In the rows, zero is written as 128.
Named turns come first, each shown by rows before and after it. Which turns, in which order, take the first row of each pair that follows to the second? Write the first one first, as in the answered first pair.
Y (before |-> after):
[143 172 110 135 149 125 153 125 140 134 154 129 119 116 147 116 120 125] |-> [141 167 113 133 152 119 157 125 139 135 156 130 118 118 157 115 117 128]
[127 156 171  97 145 120 172  89 129  85 100 123 142 172 142  87 126  97] |-> [137 158 158  88 138 123 170  83 140  86  97 116 145 160 137  81 125  95]
[112  76 130 103 198  67 161 116 174 104  72 158 104 155 119 130 152 124] |-> [139  99 103  61 165  86 146  87 185 117  62 139 125 129  91 136 160 112]
[106 128 137 135 102 168 117  91 114 106 132 122 129 127 130 121  91 139] |-> [ 98 121 139 148 109 159 121 104 113 105 137 129 125 135 134 121  92 143]
V (before |-> after):
[131  89 103  90 129 108 135 140 134 134 123 133 125 122  91 137 156 141] |-> [139 113 101 117 124 168 102 117 121 133 141 140 153  98  99 144 113 137]
[112  94  95 148 136 134 121 170 114 152 158 137 108 120 109 145 135 150] |-> [117 106 106 166 124 151 114 167 108 150 165 137 115 117 120 145 127 143]
[112 123 137 137 120 132 133 111 129 152 139  95 101 122 113 132 120 139] |-> [103 119 130 127 122 128 142 112 133 151 136  98  99 124 106 137 121 144]
[126 108 117  84 153 133 156 138 145 128  81 128 103 133  87 152 129 122] |-> [145 145 122 117 135 199 127 111 119 127 111 133 129 111 106 156  95 122]
C (before |-> after):
[138 122  76  72 103 121 109 139 114 149 115  94 126 130  95 140 151 137] |-> [134 134 137 183 103 130 104 158  88 126 160 109 117 151 160 117 111 151]
[128 125 129  97 151 101 145 112 149 107 111 129 137 138 121 113 142 118] |-> [114 101 103 140 146 139 123 145 105 144 134 147 131 118 112 146 121 146]
[144 116 146 170  70 123 129 168 118 134 159  86  73 121 151 131 133 123] |-> [158 118 137 105  72  99 146 143 152 124 129  72  80 122 128 125 157 106]

Each pair is two turns apart.
[122  91 143 109 131  83 144 155 150 138 110 116 101 136 128 120 154 130] |-> [104  89 111 135 138 148 121 162 115 161 127 150 118 114 112 159 117 145]  C V
[142 128  91  91  92 133 112 125 135 152 120 117 134 116 107 144 142 127] |-> [150 136 124  89  96 110 126 112 152 127 115 103 132 128 130 118 146 110]  C C
[138 129 134  54 157 102 141  93 147 123 101 146 145 107 111 124 147 122] |-> [144 153 131 123 139 179 104  93 110 133 145 156 163  78 128 137 105 132]  V C
[129 125 159 116 144 108 139 133 137 107 119 123 127 140 143 111 138 126] |-> [128 129 119 134 122 168 112 131 107 138 140 136 141 110 120 141 119 138]  C V
[ 88 101 131 141 149 124 136 139 114 131 121 178 119 135 134 143 141 133] |-> [114 136 147 104 142 114 139  96 147 100 104 159 140 132 138 115 149 107]  V C
[133 104 106 142 115 132 114 145 132 160 124 113 127 106 100 136 135 135] |-> [144 114 110 108 116 114 128 133 147 147 112 111 131 108  98 130 146 122]  C C
[ 88 151 104  94 143 179 140  62 128 120 120 165 170 104 101 156 108 127] |-> [100 153 196 183 114 107 148 101 136  85 148 123 126 154 172 108 117 126]  C V
[163 176 135 111 106  98 143 133 139 120 136 101 126 138 174 113 177 115] |-> [116 134  94 163 141 149 127 180  89 160 159 159 124 124 166 151 142 145]  V C
[116 144 122 136 125 113 190 142 128  91 148 158 123 161 141 143 164 156] |-> [113 141 116 144 120 122 178 151 116  92 151 163 117 157 138 146 159 164]  C C
[125 107 153 136 154 119 140 111 148 114 115 152 133 143 164 113 128  96] |-> [125 119 146 144 155 143 134  98 139 116 121 161 143 133 155 119 119  92]  V V
[143 116 139 104  92 112 106 147 132 159 127  82 115 128 103 121 155 129] |-> [140 139 117 113  93 170  93 124 116 164 136 101 145 107  99 138 131 131]  V V
[103  99 147 153 158  57 134 159 101  91 118 129 110 147 133 113 137 134] |-> [ 97  89 133 168 156  71 126 176  87 109 129 137 110 137 124 125 126 143]  C C
[107  84 122 178 112  91 136 177 100 163 152 113  81 140 117 123 130 153] |-> [115 122 174 177 145  68 165 130 141 101 134 117 102 162 150  84 130 120]  V C
[128 113 158 188  91 112 144 169 112 134 174 106 122 128 196 110 140 153] |-> [117  85 110 163  83 139 132 183  97 176 172 120 123 103 152 138 138 169]  C C
[ 90 109 109 150 151 155 110 118 100 135 167 168 139 132 114 156 123 138] |-> [133 136 137  78 127  96 128  92 158 105 135 111 135 146 117 121 174 104]  V C
[100 125  84 144 128 136 114 146  91 113 140 129 135 140 147 121  96 147] |-> [ 97 120  63 103 129 133 113 141 101 119 125 128 135 133 122 130 107 143]  C C
[120 149 125 100 193 121 148 102 139  94 101 144 136 140 123 145 118 116] |-> [126 156  96  99 167 160 125  94 125 117 108 141 145 120 102 162 104 122]  V C
[140 151 148 172 162  91 142 105 132  61 119 144 146 132 179 131 129 105] |-> [107  94  67 120 181 108 141 139 116 122  97 176 135 103 110 184 141 124]  V C
[112 138 126 122 122 170 137 106 115 127 131 142 142  94 135 150 119 100] |-> [123 139 168 128 109 114 149 112 133 101 127 115 123 123 162 125 134  95]  C V
[137 136 155  96 177  98 146 131 150 108 107 111 135 163 124 117 153 116] |-> [152 177 156 136 159 169 120 101 127 100 140 117 162 143 141 122 120 114]  V V
[119 129 122  71 141 104 145 124 159 128 119 129 114 125 125 118 141 121] |-> [138 161 143 119 107 147 121 106 138 116 154 115 125 118 158 110 113 117]  V V
[128 161 130 150 136 181 125 104 126 106 134 139 157 132 145 127 106 125] |-> [128 154 111 145 136 188 118 114 119 126 132 143 158 123 131 140 105 128]  C C
[132 132 128  65 110 132 153 135 148 143 107 108 121 158 122 117 183 108] |-> [152 168 138 110  85 192 123 104 123 132 132 103 146 134 141 118 152 109]  V V
[105  63  73 107 109 153 115 179 103 157 137 115  93 139  93 176 130 145] |-> [ 90  67 122  93 178  99 164 157 138 102 105 145  91 183 120 140 137 116]  C V
[140 147 130 138 129 158 112  90 133 130 163 143 173 142 128 148 124 111] |-> [140 111 100 104 113 126 113 118 134 159 143 122 147 134  96 157 156 127]  V C
[138 114  84  99 137 145 115 129 111 131 114 140 141 119 106 158 126 139] |-> [171 156 133 115 103 132 107 108 137  99 120 100 148 127 140 128 125 122]  V C
[131 141 126 178  99 151 100 132  95 141 176 132 121 107 135 113 126 143] |-> [145 144 114  75 125 106 140  98 154 114 120 118 132 122 105  93 165 115]  C V
[ 97 100  84  74 181 133 163 105 120 137  97 177 133 125  99 144 134 129] |-> [ 96 112 161 192 176 123 154 132  95 106 144 170 113 148 180 117 103 136]  C V
[122  87 147 205 110 119 108 206 102 164 182  90  94 163 125 143 145 152] |-> [122  92 189 168 155  59 157 169 150 116 147 104  97 200 151 107 170 124]  V C
[101 165 101 169 145 233  88 129  80 127 151 167 191 127 112 155  58 172] |-> [128 196 169  87 183 130 152  73 169  49  94 140 200 183 139  92 106 118]  Y C
[145 122 111 186  53 139  84 172  97 168 158  81  95 123 140 151 118 139] |-> [139 110  91  45 119  85 145 128 172 147  77  97 120 142  96 143 171 104]  C V
